In the rows, 128 means zero.
A single turn carries every row of the set below to another of its rows. Some are shown first; where does it send the rows asked next?
E: [123 145 130 118 143 132  98  79 132 170  93 118 127 106 134 104 118 134
 126  98 110 102 122 135 162 122 135 134  98 130 137]
S: [125 110 162 110 116 126  93 131 135 131 121 137 115 142 150  86 137 127
 133 117 125 151 111 132 147  89 145 123 152 131 123]
Q: [118 116 140 101 134 117 144  79 139 145 133 139 136 145 133 129 121 139
 153  99 126 136 139 109 131 127 119 171  64 141 110]
N: [149 143 141 104 103 122 145 133 133 119 104 114 106 128 128  74 122 137
 127 135 123 119 109 128 145 152 123 127 140 101 130]
P: [123 112 160 110 122 129  93 135 133 129 126 135 109 140 155  84 138 123
 130 119 126 149 111 138 141  88 144 124 154 124 120]
F: [119 132 126  94 156 117 148  88 131 132 149 131 119 137 150 122 128 121
 142  97 135 134 139 123 118 114 122 183  72 116 104]
R: [143 144 141 105 105 128 144 135 135 117 108 111 103 127 132  74 123 132
 125 138 120 117 111 134 141 154 123 127 140  99 129]
L: [143 140 144 108 100 127 144 132 137 121 105 113 107 127 128  74 121 136
 128 138 119 118 110 131 144 156 122 124 139 104 130]
W: [141 134 171  98 123 118 165 113 147 119 138 155 128 117 149 123 142 127
 151  94 160 137 124 134 122 114 117 162  69 135 128]
H: [129 133 169 102 130 133 169 117 149 117 151 150 118 110 155 119 145 117
 148 102 157 134 128 150 111 116 117 159  71 126 122]
A: [127 156 120 111 155 128  99  84 126 163 101 114 119 102 145 100 123 124
 118  96 117 101 121 140 155 113 137 145 104 114 133]
J: [ 96 113 139 108 145 144 150  85 145 147 155 130 119 136 142 120 126 124
 151 110 118 133 144 135 112 131 118 159  65 130 101]
C: [119 106 163 114 116 135  94 133 136 134 125 136 111 140 152  85 137 125
 133 121 122 149 111 138 143  91 143 118 152 130 120]
G: [112 146 126 122 152 148 100  84 133 168 108 112 115 100 143  98 121 121
 123 105 106  98 125 152 150 124 136 131 100 121 131]
M: [127 122 178 108 118 136 167 111 156 125 141 153 127 115 146 123 141 128
 156 104 151 134 128 144 119 125 115 149  66 142 126]

H -> W
J -> F
Now these:
N -> L
P -> S
G -> A

A single turn carries every row of the set below to another of its rows. Some are shown first; where does it send the rows asked next?
lozaz: [131  78 133 104 140 118 137 138 135 140 160 140 137 110 132 101 126]
tadi: [132  80 136 105 141 117 135 137 132 140 159 139 134 110 126 101 128]
duv: [134 115 130 130 135 134 129 150 151  75 149 139 156 133 156 145 119]
mip: [141 164 144 140 134 123 122 124 140 115 150 146 126 121 106 148 152]
vomun: [137 124 147 135 142 134 124 140 130  76 146 130 146 138 126 147 129]
Rade: [139 162 128 131 120 107 137 139 161 165 152 132 142 156 147 113 136]
nin: [145 147 130 128 135  98 141 155 143 166 160 151 143 109 163 104 116]
zigu: [149 147 126 161 142 109 109 119 149 111 144 157 134 137 135 138 150]
zede: [137 168 134 126 118 111 140 141 157 166 153 128 139 153 137 115 139]
pogif: [150 152 143 138 144  96 134 144 126 167 155 147 135 118 140 102 126]
momi: [134  78 132 107 142 116 134 137 134 139 159 141 137 112 132 100 127]
dibef: [145  94 130 102 140 121 135 132 144 111 157 136 147 146 153 176 136]
Kod: [142 156 139 119 132 105 148 157 140 168 162 147 139 103 149 108 117]
Midef: [131 152 115 121 116 127 138 146 181 113 159 160 143 106 156 150 129]
Vifib: [143 139 109 149 131 111 118 133 174 110 149 165 145 128 165 140 138]
kopeg: [131  81 135 102 140 119 138 138 133 140 161 139 136 109 129 102 127]
Romez: [151 145 132 140 143  93 133 147 136 166 155 151 140 120 157 100 122]
gero: [143 103 141  96 140 126 139 131 136 113 160 131 142 142 136 180 140]
Lesi: [139 116 136 141 143 130 121 141 140  75 144 137 151 143 146 143 125]
Nomo: [133  78 136 108 143 115 134 136 131 140 159 140 135 113 129 100 128]
bekeg: [144 158 146 125 137 103 142 150 128 169 159 143 135 108 135 107 123]
nuzel: [129 167 137 116 118 134 139 141 160 116 160 148 132 102 119 157 139]
Tibi: [131 129 148 121 133 142 135 148 136  77 151 129 147 126 125 152 125]
Pud: [147 100 140 105 145 121 133 126 132 112 156 132 141 147 136 177 142]
Mibip: [136 164 127 125 116 109 141 143 164 166 153 132 142 152 148 114 135]
Vanal: [142 100 134  94 137 124 141 134 143 112 160 133 145 140 147 179 135]
beti: [136 168 132 122 114 112 143 143 161 167 155 130 140 150 141 116 135]
ger: [148  95 133 108 145 118 131 127 139 112 155 135 144 150 148 175 141]
dat: [129 124 138 117 129 142 137 155 150  77 153 134 152 124 143 151 117]
vev: [140 165 132 131 120 108 136 138 157 166 151 130 140 156 140 113 139]

Kod -> pogif
zigu -> Midef
kopeg -> Nomo
Now these:
Vanal -> Pud
beti -> vev
vomun -> duv

A single turn carries every row of the set below to another of its rows. Some are shown first; where does it send the rows asked next?
Repor: [134 153 108 150 102 122 127 148 143 113 129 147 114 126 145 116]
mekid: [141 103 107 141  94 134 149  97 127 125 124 123 119 134 130 142]
bel: [125 119  90 134 127  97 124  87 147 119 119 130 165 148 133 121]
bepun: [136 117 115 139  98 124 139  77 136 119 124 118 121 132 141 134]
Muzi: [117 123 155 120 129 120 112 107 146 142 120 130 141 127 153  82]
zeket: [123  99  87 123 133 108 133 119 138 132 115 132 175 153 112 136]
mudop: [ 99 116 159 132 131  99 106 126 163 129 112 122 151 137 145 130]
romef: [150 142 120 118 111 114 141 112 132 106 136 156 113 123 146 105]
sigi: [118 108  93 119 137 102 126 109 143 128 114 129 178 152 118 131]
nirub: [ 99 103 157 127 133 107 113 148 156 138 109 125 156 140 131 140]
gub: [113 122 137 108 124 114 124  79 144 122 117 107 151 136 133 135]
derob: [128 146 142  87 137 104 127 113 141 109 129 145 142 126 140 106]
Suf: [118 115  95 123 135  98 123  95 147 123 117 128 174 150 126 125]
tun: [127 132 111 131 113 132 133 183 135 126 122 146 131 132 121 132]
zuled: [109 110 138  97 130 119 129  99 139 130 113 106 160 139 120 145]
seleg: [127  89 118 114 114 137 149 126 124 138 115 118 144 141 108 156]
vepev: [139 114 133 148 105 134 129 114 134 142 126 141 115 125 155  84]
Zas: [138 108  76 147 115 109 137 100 138 123 122 138 152 148 128 127]
veb: [157 128 113 120 107 123 151 131 124 113 135 161 111 125 137 113]
zeli: [137 100  75 143 117 113 141 114 134 128 120 139 156 150 119 133]
miteg: [111 114 158 107 137 124 113 125 142 149 116 128 153 130 141  89]
Gar: [138  92 109 131 101 140 153 116 122 133 119 124 128 138 116 152]
kof: [115  96 130 100 126 129 138 118 131 137 112 111 157 141 109 153]
suk: [138 149 133 104 124 105 131 104 139 105 133 149 127 123 148 101]
Negig: [115 135 122 115 127 127 126 184 140 128 118 140 146 133 118 134]
tor: [120 120 141 166 105 104 115 111 159 122 121 132 120 132 161 122]
Purop: [131  96  79 132 125 113 139 121 133 132 117 136 165 152 113 136]
dobep: [130 109 130 174  97 115 127 127 150 127 122 138 112 133 153 129]
puz: [131 121 135  79 139 119 141 152 128 124 123 150 149 131 116 124]
fif: [128 123 144 137 116 124 118 103 142 139 124 135 126 125 159  79]
Res: [122  87 133 153 111 124 133 165 141 142 113 138 132 139 127 147]
bep: [133 116  82 143 118 102 130  89 143 119 122 134 156 147 134 122]
vudu: [125 164 119 142 109 113 117 134 151 108 128 141 121 125 151 110]
laki: [143 100 127 146 104 143 137 135 126 150 124 145 116 127 143  93]
Kipi: [131  94 126 169  99 123 133 149 143 135 118 141 118 136 139 139]
pugop: [125  91 142 116 127 142 133 156 127 160 115 139 143 133 125 103]
pak: [154 116 114 110 114 129 154 150 119 121 130 162 120 128 123 122]
rasap: [114 100 153 106 137 133 122 145 134 157 114 132 153 133 129  98]
rari: [143 113 123  94 127 126 151 159 120 125 126 157 135 130 114 126]
kovu: [137  91 131 133 114 146 138 152 123 157 120 144 127 131 131 101]
pok: [109  91 145 135 125 118 124 164 147 144 109 131 148 141 124 147]
Voro: [113 167 130 126 122 107 109 135 156 109 124 134 137 126 149 110]
Nufiz: [105 159 135 111 133 109 108 149 155 116 119 132 150 130 137 117]
fav: [134 140 105 146 103 130 134 169 137 120 126 149 117 128 133 126]
lalu: [106 146 132 107 135 116 115 169 148 124 117 134 153 132 125 127]
gubu: [107 124 153 149 119  98 106 111 164 123 117 125 136 133 157 122]
bef: [123 124 127 125 110 115 128  70 143 117 122 111 134 133 142 131]
muze: [125 134 143  77 143 109 131 133 136 118 125 145 151 129 125 115]

tun -> Negig
kovu -> pugop
Now these:
bep -> Zas
romef -> veb
pok -> nirub
zuled -> gub

A single turn carries every row of the set below to another of its rows. Some are shown first; where does it send the rows asked next?
dise: [110 144 112 143 122 100 127 156  78 150 124 144 130  89]
bikon: [115 148 121 163 151 131 114 145 133 115 121 109 166 102]
dimi: [121 129 130 155 149 100 109 131 157 127 133 110 114 128]
seb: [152  95 105 140 149 113 132 147  96 125 104 112 127 132]
Vir: [154 126 101 129 164 115 147 151 106 140 125 114 137 102]
muku: [109 123 120 167 120  80 119 133  96 130  82 107 146  99]
Dezed: [146 115 141 162 148  99 125 153 134 139 113 120 133  73]
kubar: [137 146 136 153 116  94 101 176 124 118 112 138 133  85]
genav: [149 111 121 144 137 114 114 155 116  87 118 114 142 123]
vado: [120 152 122 157 151  90  96 146 151 125 132 135 121 131]
Dazaf: [131 147 102 144 118 135 131 151  99 157 111  98 128 131]
mobu: [136 130 124 122 178 116 119 165 117 125 120 142 148 111]
zap: [146 139 155 174 132 103 130 147 120 153 112 100 117 109]
dob: [119 143 125 181 121 112 115 122 115 118 112 160 135 123]
fibun: [121 137 112 131 158 115 114 175  82 117 103 143 129 130]
zevu: [141 144 110 137 130 122 110 139 142 136 125 119 171 111]
finik: [127 117 142 147 157 114 107 134  97 152 108 154 110 107]
Tedim: [132 120 118 151 153 106  92 155 115 150  84 130 159 146]
fumu: [137 113 102 175 120  91 139 137  84 138 117 119 136  94]
Bopa: [142 170 148 165 128  93 113 167 116 153 110 129 124 113]
Salu: [ 98 114 103 138 144  88 114 126 118 152 114 125 116 142]
Pepof: [114 157  97 142 140  76 125 160 130 156 125 106 119 114]
Zur: [ 92 125  97 162 141  82 105 137 110 127 109 127 120 145]
Didum: [121 125 135 154 130 123 129 107 124 149 119 152 130 113]
luk: [146 115 129 172 122 102  92 137  94 120 102 146 114 124]
Sos: [129 159  93 175 148 125 133 159  93 153 105 112 139 130]
Vizu: [135 150 103 143 133 116 126 173  91  95 122 116 134 113]
zugi: [107 112 138 144 142 126  96 152 109 135  89 106 142 140]
Lada: [111 146  99 163 135  80 129 154 128 133 121  85 115 114]
bop: [108 136 122 133 129  80 116 140 101 161  88 130 148  95]

bop -> Bopa
Zur -> Lada
kubar -> luk
Now these:
zevu -> Tedim
genav -> seb

